In the rows, zero is written as 128.
One turn sends every row of this set to another row. A few are shown first. Where does it send the rows asked after them?
zaz: [123 105 138 109 129 107 144 100 111 156 169 117 156 107 158 118 139 129
 144 120 123 167 122 152 144 136 124 134 116 147 150 124 141 160 112 121
 159  67]
popi: [153 124 144 150 160 173 105 107 145 120 110 100 124 102 161 161 155 133
 139  99 108 111 131 127  79 166 154 157 128 106 144 122 113 147 141 147
 105 158]
kiko: [140 119 126 135 128 113  92  83  87 138 173 147 129 141 157 111 137 147
 113 151 119 144 157 105 141 140 132 122 102 164 114 142 118 140  92 155
 145 112]
luser: [150 112 129 140 137 141 110  99  96 111 157 139 136 120 159 138 129 120
 130 151 139 136 145 146 114 131 119 157 117  49 132  92 115 129 144 175
 136 149]
geg: [132 140 124 167 142 135 104 131 107 166 109 126 134 123 106 158 129 118
 121 116 110 121 125 136 119 133 155 154 115 128 152  63 179  65 134 125
 114 131]
vov: [ 93  80 110 128 129 109 133 135 114 140 156 140 125 125 123  96 131 145
 115 136 140 138 137 148 142 126 130 107 128 170 124 147 138 104 138 142
 139  89]
segi: [144 128 137 167 156 170 113 131 151 127 145 125 147 148 134 163 132 157
 156 133 150 118 188 130 115 143 134 160 139  80 157 140  94 131 125 127
 117 136]
luk: [148 120 130 128 146 111 133 103  93 117 114 115 141 116 176 149 155 122
 128 127 116 142 132 119 124 126  81 154 127  50 131 101 115 107 146 139
 148 127]
Porod: [117  83 129 131 114 104 129 107 107 165 179 115 129  98 118 100 135 161
 122 129 123 146 142 158 142 143 116 132 123 133 128 139 135  98 141 124
 145  97]
doku: [138 116 113 109 141 100 125 122  85 130 145 108 134 109 162  99 131 120
 118 139 125 134 117 130 163 155 167 103 139 182 132 146 142 123 117 110
 126  95]
Vusuk: [109 121  99 129 136 130 108 106  92 135 149 146 148 135 151 112 131 151
 117 160 146 152 151 119 149 129 158 113 112 187 142 142 128 161 116 162
 137 105]
Lod: [ 82 134 106 142 119 137 122 118 131 120 126 120 148 124 124  92 115 149
  97  91 137 145 118 136 114 140 165 117 136 132 172 148 140 124 160 158
 153 102]
ramu: [137 147 133 162 145 167 119 138  93 153 121 137 131 131 103 147 123 126
 124 117 115 124 141 140 140 151 152 146 117 157 154  54 172  79 121 120
 106 112]
tevol: [115 118  92 121 154 133 136 122  88 130 110 150 164 119 146 131 130 141
 130 144 167 152 139 131 133 148 190 107 126 171 164 130 136 163 145 144
 125 126]
dig: [151 112 145 138 138 117 142 112 114 111 143 148 138 115 184 129 116 117
 138 139 165 147 120 152 136 156 101 150 122  60 130 102 108 111 151 146
 138 148]
tuvo: [186 115 127 144 167 132 110 132 114 151 118 150 134 126 144 210 164 121
 150 129 136 119 145 104 102 153 138 135 121 116 111 130  99 139 127 114
 116 117]
vavit: [102 143 149 170 131 166 132 150 127 103 127 117  86 143 112 166 150 143
 138 132 126 144 112 109 152 149 163 156 100 123 142  73 151 127 140 160
 107 117]
lepa: [137 118 146 162 149 139 142 144 171 141 135 158 109 120 155 160 130 129
 162  91 158 138 104 127 100 175 138 139 132  98 141 129  90 143 115 124
 134 121]
vit: [131 127 159 171 157 143 128 125 168 118 120 157 127 119 161 169 116 125
 135 110 169 124 107 125  92 168 137 137 135  89 141 144  95 143 127 126
 111 129]
raset: [127 176 148 171 136 138 147 131 109 118 102 110 130 139 148 141 113 128
 163 126 118 136 151 112 152 145 137 164 122 149 184  85 147  87 125 143
  89 138]
tizok: [115 170 163 167 140 154 147 140 110 123 104 114 115 139 129 139 121 138
 144 129 124 145 145 103 161 166 116 156 126 169 163  80 147  96 123 138
 100 105]
mopu: [139 167 154 171 144 119 104 111 158 127 115 146 132 155 135 159 130 115
 109 137 152 129  97  99 132 138 132 155 104 159 122  92 172  86 116 141
 130 132]
far: [128 117 151 161 173 167 114 127 149 117 127 119 147 127 142 170 130 128
 136 133 144 113 174 135  90 148 134 159 144  78 165 131 100 152 147 135
 104 133]
mok: [118 157 157 149 146 145 127 115 132 135 123 134 130 141  91 153 123  82
 117 154 149 134 146  96 134 122 124 155 123 152 152  75 163 115 112 123
 121  80]
fize: [113 104 128 111 154  91 130 139 105 128 114 101 126  93 152 121 138 109
 102 130 116 125  95 122 114 157 172 110 157 166 134 137 150 131 151 133
 130 101]
safep: [161 123 154 155 137 135 118 119 167 136 119 108 136 129 149 157 155 118
 150  87 104 111 143 119  87 136  93 154 135 114 123 157 106  92 139 131
 126 118]
bog: [152 124 131 118 126 119 135  96  81 128 167 116 140 123 179 102 125 129
 137 129 116 148 143 133 174 155 158 118 114 151 141 139 119 139  87 102
 131 107]
sumus: [122 128 102 126 134 120  96 121  91 113 146  94 140 144 134 107 146 179
  92 128 110 128 147 117 164 137 140 118 135 154 135 153 145 116 136 131
 149  80]
nim: [171 124 142 145 157 137 130 109 148 117  84 125 141 120 154 165 144 123
 149  81 120 110 142 119  80 144 102 149 134 111 142 146 114 103 153 123
 108 129]
vak: [169 114 126 151 166 138 111 122 122 133  97 163 132 117 135 201 144 124
 132 112 147 111 127 115  83 151 145 128 127  89 120 133 109 126 140 110
 106 122]
tusiz: [ 95 128 105 120 123 123 126 115 114 145 145 100 152 109 142  93 130 142
 120 108 123 162 120 138 142 139 148 125 130 159 172 136 142 153 134 142
 161  71]
Vus: [160 110 128 136 146 128 123 114  86 111 122 145 129 122 193 158 145 125
 116 131 134 142 106 130 141 153 123 139 108  60 103  97 110 116 133 131
 142 147]
rabov: [119 109 117 132 131 118 115 108  94 128 167 116 109 142 123 112 163 195
 110 128 120 149 155 111 159 154 117 126 118 120 125 137 124 130 124 137
 162  91]
loriv: [119 145 156 142 155 128 137 138 138 127 119 129 130 150 107 171 132  66
 135 157 157 144 135 107 141 131 136 158 114 126 156  74 162 132 139 127
 125  87]
gek: [134 170 151 170 133 139 118 102 147 134 130 147 127 128 111 142 125 137
 115 128 152 127 102 117 134 147 133 151 118 180 134  77 176  83 109 135
 116 124]
fele: [132 143 116 130 142 120  93 115  96  94 123  96 179 141 145 136 128 149
  87 148 119 115 149 116 135 121 166 124 147 155 145 163 145 128 149 139
 121  98]
nofo: [165 136 139 150 144 166 102  98 144 155 136  88 131  91 152 155 153 119
 153 111 114 119 132 124  93 170 171 155 136 103 143 127 115 145 118 131
 114 156]
diza: [ 94  84 122 131 154 120 138 156 117  96 111 152 134 160 144 118 137 152
 107 130 137 125 144 126 126 125 133 106 129 173 124 152 131 109 147 153
 131 108]
Rabed: [101 145 163 161 132 177 130 138 125 123 121 115 107 127 109 170 147 134
 119 144 123 146 105 107 154 144 152 155 108 153 128  70 160 131 119 139
 110  87]
Zadi: [152 133 140 133 129 130 127  81 111 101 138 115 146 102 195 141 145 123
 137 129 119 145 105 133 114 125 113 163 119  70 134 100 120 134 127 172
 137 147]

safep turns into tuvo
mopu turns into loriv
Now find these:
luk turns into Vus
far turns into popi
fize turns into diza
tusiz turns into sumus
bog turns into Porod
Rabed turns into tizok

